T: a few groups of rows, each row roughly a mix of its group's hidden directions; some rows fit no group
T (109 x 11)
[[-11 -22 -35 -22 -70 -21  12 -39  14 -22 -11]
 [-10  14 -59  50 -13 -28 -33 -23 -34   0 -10]
 [-17  52   0  13 -32 -11 -63  -4  14 -12 -39]
 [-26   4 -39 -18  35 -31  34 -18  60  19   6]
 [ 27 -39 -44  57   7 -29 -29 -16 -12 -20 -13]
 [-12  -5 -21 -29   1  59 -20  -8 -19   1 -66]
 [-24  38 -18 -33 -33  14  -1 -31  31  38  46]
 [-51   4 -20 -40  -9  35  35 -16  13 -27 -42]
 [ 26 -23 -32 -23  12  42 -36  50  -5  28  31]
 [ 19 -18  23  37 -28 -49  51 -22 -33   4 -12]
 [-38  17  31 -59  32   9  29  33 -17  14 -21]
 [ 15 -29 -31 -36  32  -2  16 -49  50   9  23]
 [-42 -47  30   7   3  36 -57   6   9 -22  -8]
 [-16   6  -3 -34 -26 -11  32 -24 -54 -53 -21]
 [ 22 -53 -48  24  29 -22  27  41 -15   1   7]
 [-20  -4  39  57  -4   9 -11  56 -37 -15  -2]
 [-36  13 -47 -21  -9  33  35 -51  18  -4 -26]
 [ 13  29 -19  39 -23   7  -4  14  34  11  72]
 [-26  44  19  28 -14 -39  42  10  52  11  -1]
 [  0  22 -37 -40 -31  18   4  11 -51 -45  23]
 [ 34  43 -13 -15 -14  47 -35  27  -8  12 -46]
 [ 19   8 -10  20  64  16 -21  35  -9  42  37]
 [ -8  29 -14 -13  43  -2 -29 -22 -27  -5 -70]
 [ 13  19  17   6  -7 -33  83 -33  -2  -8 -11]
 [-36  12  39   4 -16  15  -3  -1 -57 -20 -55]
 [-22 -48  28  51  13 -50  10 -30   2 -16   6]
 [-15   2  24  35  53  -7 -35  22 -38  23  40]
 [  3  11  -6  14 -36 -70  16 -15  -5   4  55]
 [ 68  -5 -32 -25   7  55  -2   1 -11  24  -4]
 [-27 -52  32  40   7  21 -42  14  40   4   6]
 [-61 -11  57  -7  -1 -27   0 -12 -39 -24  -2]
 [-16  45 -36 -22 -25 -27  45 -46  -9 -22  -3]
 [ 30  -8 -56 -23  -2  40  14  30 -44  10 -29]
 [-21   1 -22  -3  31  40 -75 -11  27  12  -3]
 [ 44   3 -44 -27   9  47 -10 -26 -30  31 -21]
 [  8 -26 -30  45   1  -5   6 -78  -7  -8 -10]
 [ -4  13 -26   2  69 -14  22 -45  -4  41   7]
 [ -2 -19   6  57  36 -40  -5 -15  31 -45 -16]
 [ 10 -12  11 -41  43  -5  13 -43 -21   3 -61]
 [ 31  52  49  17  20   4 -55  12  11  -5   2]
 [  0  48 -16 -63  -6  13   2  18 -47 -28  -6]
 [ -3 -42  40 -24 -25  23 -64  30   5   6  -6]
 [ 21 -34   8  54  12   1  17 -64 -10 -13 -27]
 [ -2   0 -25  26  11 -36  66 -14  21 -38 -30]
 [ 38 -26 -44 -17   9   7 -11 -55 -50   3  -2]
 [ 53  21   4 -41  23  48  -9 -29 -25 -20  21]
 [-21  -6   0 -78 -17  29  23   5 -17   0 -40]
 [ 20  -2 -40  33  32  10  28 -59  34  -7 -20]
 [ 13   7 -81  10  16  -5  23 -38  14 -27  -4]
 [-14  55 -22 -20  32  16  -7  54  35 -20 -12]
 [ 21  -6  63  61  -7 -11 -19 -10  10 -24  25]
 [-57  10 -16   6  -9   8 -60  21  22 -10 -42]
 [-37  60 -20 -26 -16  26 -38  28  15 -11  25]
 [-25 -19  -4 -56  10  16   5 -65  36   5   3]
 [ 19 -74  15  35  35  -1  -1 -23  20  14 -23]
 [-19 -17  21 -39 -39  21 -61  -6 -33 -21 -14]
 [  0 -49  59 -32 -17   1  15  22 -41  21  13]
 [-28  30  -2 -45 -36  40  -4  17 -44  -2 -35]
 [ 40 -60  16  -9  15  31 -11  23  16  28  40]
 [ -2  11 -23  10  73  -8  40 -22  34  28   0]
 [-23 -23  10 -67  18 -16   2 -26  55  11  -1]
 [-24 -33  26  30 -35  24 -29  47   1 -25  37]
 [ 58  12  -5 -31 -23  43 -42 -28   6  -6 -25]
 [ 26  33 -13 -32  30  35  26 -49  18  29 -28]
 [-36 -32  32 -47  -8  -3  -1 -58  23  -6 -25]
 [  8  21 -26 -15 -31  -7  56  34 -12 -48  30]
 [ 28  48 -44   8  30   2 -18   5  36  49  12]
 [-62 -29  -2 -43 -40  24  32 -16  -6  -6  -5]
 [ 12  16 -31  55  48   5 -28 -42  20  16 -15]
 [-20   1 -17 -29 -57  -2  14 -47 -36 -26  31]
 [-61  -5 -55  10 -30  -4  -2 -13 -13 -34 -29]
 [ 48 -35 -19  48  -3  -5 -18 -10  41 -14  40]
 [ 10  25  16 -63  37   4 -42   6 -12  33  29]
 [ 11   1  80   4  39 -27   8 -14 -20  14 -20]
 [ 63   1  30 -14  18  55  29  24 -12   7 -13]
 [ 69 -35 -50   7  18  16   1  23 -17  14  -1]
 [ 29   8  47  19 -11  37 -15  40  37 -38 -24]
 [-18  82  -6 -19 -15 -15  18  24  31  13  15]
 [-10 -17  79  18  22 -18  18  -7  37 -24  12]
 [ 47  10 -30  28 -42  31 -38 -26  -6 -11 -33]
 [ -1  62  -5  -2  23 -52  40 -11  26  24   2]
 [ 38 -49  15  16   9  20 -10  15 -13 -51 -47]
 [ -2 -41  10  39  34  33 -60 -25 -13 -11   8]
 [-52  -7  -3  54  21 -15  49  31  -5  -1 -19]
 [ 50  20  15  34 -19   8   8 -60 -13 -22 -33]
 [ 61   2  -4  48  15   0 -50  -3   5 -30 -21]
 [-26 -27  19  29   6 -26  20 -40  59 -14  36]
 [ -5  17   8  13  18 -59  -2 -65  27   0  29]
 [ 46 -22   9  66 -19   7 -12  21 -35  -6  29]
 [ 36  44  30 -38  50   8  16  -3  10  38 -13]
 [ 60 -31 -37  -4   3  40 -34 -25  -8  16  22]
 [ 13 -29  25 -33 -16  -4  67  26 -19 -39   7]
 [-38  46  -1 -24 -27  27 -45  37 -11 -21  23]
 [ 17  -4 -21  71  29 -33 -15 -17  27 -33  -5]
 [ 15  21  44  28  23   6   2 -59  49 -17  -9]
 [ -6  22  15 -34 -41  -2 -50  40   6  15  46]
 [ -1  25  51 -34 -37   6 -58 -24 -15  17   0]
 [ 16  39 -33  25  -9  18  11  36  36   7  59]
 [-12 -25  46  15  -9  -9  44  38  55  -6  18]
 [-38 -46  65  -8 -29 -10  18 -25  -4 -16 -13]
 [ 12 -10 -26  23  46  33 -65  26  -9  -5 -24]
 [-21 -18   2  -5  10 -54  60 -24  20   0  41]
 [  2  33  13  34 -24 -51  51 -13  25  32   7]
 [-24   9  38 -17  34  28 -27  60  32  -8 -22]
 [ -8  28  32 -11 -32 -42  70  -3 -15 -13  -8]
 [-14  12 -57  22 -18 -20   3 -71  -4 -13  -2]
 [-26 -31  -3 -40  36   1  51 -29  33  -6 -31]
 [  2 -58  26 -36  18  43 -25  27 -21 -29  -4]
 [-17  18 -50 -48 -32  41  20  25 -18  23   8]]
which group is each row in? (one row of each group first)
[  4  15 -51   1  10  13   4  70 -28 -23 -29] | (127)
[  5  46 -23 -75 -26 -20  -1  -4  14  21  -6] | (25)
[ 20   8 -48   6  27   0 -37 -51 -36  15 -32] | (31)

[ 28  27  29   5   5  28 -58  44 -38  12  10] | (25)
[  9   6  46 -37  -5  36 -30  12  44 -35 -32] | (25)
[-11  74 -12 -10  27 -13   1 -36  31  33   7] | (127)
[-47  33   8 -51  36 -16 -40 -20  -3  22 -12] | (25)
[  8 -24 -19  36  42  41 -64  -9  -2  10   3] | (25)
[-14 -49  48  40 -17 -15 -12  -3 -24 -46 -18] | (127)
[-22  -7  -2  28 -31 -40 -27 -57 -44  -9  15] | (25)
[-25  20  46  19 -36 -22  25  15  46  29  32] | (31)
[-31 -17 -11   4  23 -45   3 -62 -26  16  36] | (25)
[ 33  -4  29 -15  10 -20  73   6  31  -8  32] | (25)
[ 44 -27  -3 -26  -9  17  39  49 -11 -14  46] | (31)
